X =
[[ 0.483  1.707 -0.288  1.075 -0.849 -0.130  1.198 -0.735  0.058  0.358]
 [ 0.734  1.875 -0.135  1.268 -0.863 -0.145  1.251 -0.975  0.181  0.003]
 [-0.034 -1.647 -2.633  1.858  0.908 -2.734 -1.175  2.360  1.241  0.672]
 [ 1.086 -0.318 -1.305  1.490  0.351 -1.354 -0.283  0.271 -0.492 -0.729]
 [ 0.349 -1.160 -2.545  2.472  0.803 -2.926 -0.701  1.724  0.102  0.047]
 [ 0.574 -1.080 -1.770  1.959  0.489 -2.490 -0.660  0.882 -0.374 -0.730]
 [ 0.157 -1.502 -2.424  2.034  0.946 -2.729 -0.792  2.051  1.141  0.154]
 [ 0.676 -1.332 -2.319  2.499  0.543 -2.521 -0.703  1.656  0.027 -0.193]
 [ 0.866  1.220 -0.564  1.507 -0.378 -0.456  0.653 -0.200 -0.301  0.004]
 [ 0.879  1.655 -0.665  1.199 -0.738  0.001  1.064 -0.557  0.172 -0.070]
 [ 1.128  0.260 -1.091  1.464  0.358 -0.707 -0.125  0.209  0.690 -0.351]
 [ 0.325 -1.528 -2.654  2.685  0.824 -2.816 -0.927  2.213  0.773  0.601]
 [ 0.851  0.955 -0.569  1.545 -0.374 -0.484  0.468 -0.465 -0.198 -0.211]
 [ 0.470  1.311 -0.711  1.277 -0.260 -0.345  0.398 -0.141 -0.221 -0.087]
 [ 0.435 -1.490 -2.386  2.485  0.749 -2.739 -0.662  1.713  0.141  0.043]
 [ 0.525  1.815 -0.530  1.276 -0.812 -0.084  1.065 -0.568 -0.387  0.062]]
X[-16,0]: 0.483
X[-5,0]: 0.325
X[0]: [0.483, 1.707, -0.288, 1.075, -0.849, -0.130, 1.198, -0.735, 0.058, 0.358]
X[-6,-6]: 0.358
X[4]: [0.349, -1.160, -2.545, 2.472, 0.803, -2.926, -0.701, 1.724, 0.102, 0.047]
X[-4,-1]: -0.211
X[-12,0]: 0.349
X[10,-1]: -0.351
X[:, 9]: [0.358, 0.003, 0.672, -0.729, 0.047, -0.730, 0.154, -0.193, 0.004, -0.070, -0.351, 0.601, -0.211, -0.087, 0.043, 0.062]
X[:, 2]: [-0.288, -0.135, -2.633, -1.305, -2.545, -1.770, -2.424, -2.319, -0.564, -0.665, -1.091, -2.654, -0.569, -0.711, -2.386, -0.530]
X[2,3]: 1.858
X[-11,2]: -1.770
X[:, 5]: [-0.130, -0.145, -2.734, -1.354, -2.926, -2.490, -2.729, -2.521, -0.456, 0.001, -0.707, -2.816, -0.484, -0.345, -2.739, -0.084]
X[-4,-8]: -0.569
X[2,-6]: 0.908
X[:, -6]: [-0.849, -0.863, 0.908, 0.351, 0.803, 0.489, 0.946, 0.543, -0.378, -0.738, 0.358, 0.824, -0.374, -0.260, 0.749, -0.812]
X[-9,8]: 0.027
X[-11,-5]: -2.490
X[14,-2]: 0.141
X[:, -2]: [0.058, 0.181, 1.241, -0.492, 0.102, -0.374, 1.141, 0.027, -0.301, 0.172, 0.690, 0.773, -0.198, -0.221, 0.141, -0.387]
X[11,-1]: 0.601
X[-1,-8]: -0.530
X[-5,-8]: -2.654
X[13,-3]: -0.141
X[1]: [0.734, 1.875, -0.135, 1.268, -0.863, -0.145, 1.251, -0.975, 0.181, 0.003]
X[12,-7]: 1.545
X[1,6]: 1.251
X[-8,-10]: 0.866
X[1,7]: -0.975
X[:, -10]: [0.483, 0.734, -0.034, 1.086, 0.349, 0.574, 0.157, 0.676, 0.866, 0.879, 1.128, 0.325, 0.851, 0.470, 0.435, 0.525]
X[-9,-4]: -0.703
X[-5,1]: -1.528
X[-2,-1]: 0.043
X[-16,2]: -0.288
X[-2,-6]: 0.749
X[11,-6]: 0.824

data =
[-0.44 -0.28 -0.84  0.14  1.22  0.01 -5.51  0.17 -0.30 -6.38 -3.36  0.06
  0.25]
data[-13] = -0.44
data[-3] = -3.36
data[12] = 0.25
data[-5] = -0.30
data[-12] = -0.28
data[6] = -5.51
data[9] = -6.38
data[-8] = 0.01
data[3] = 0.14
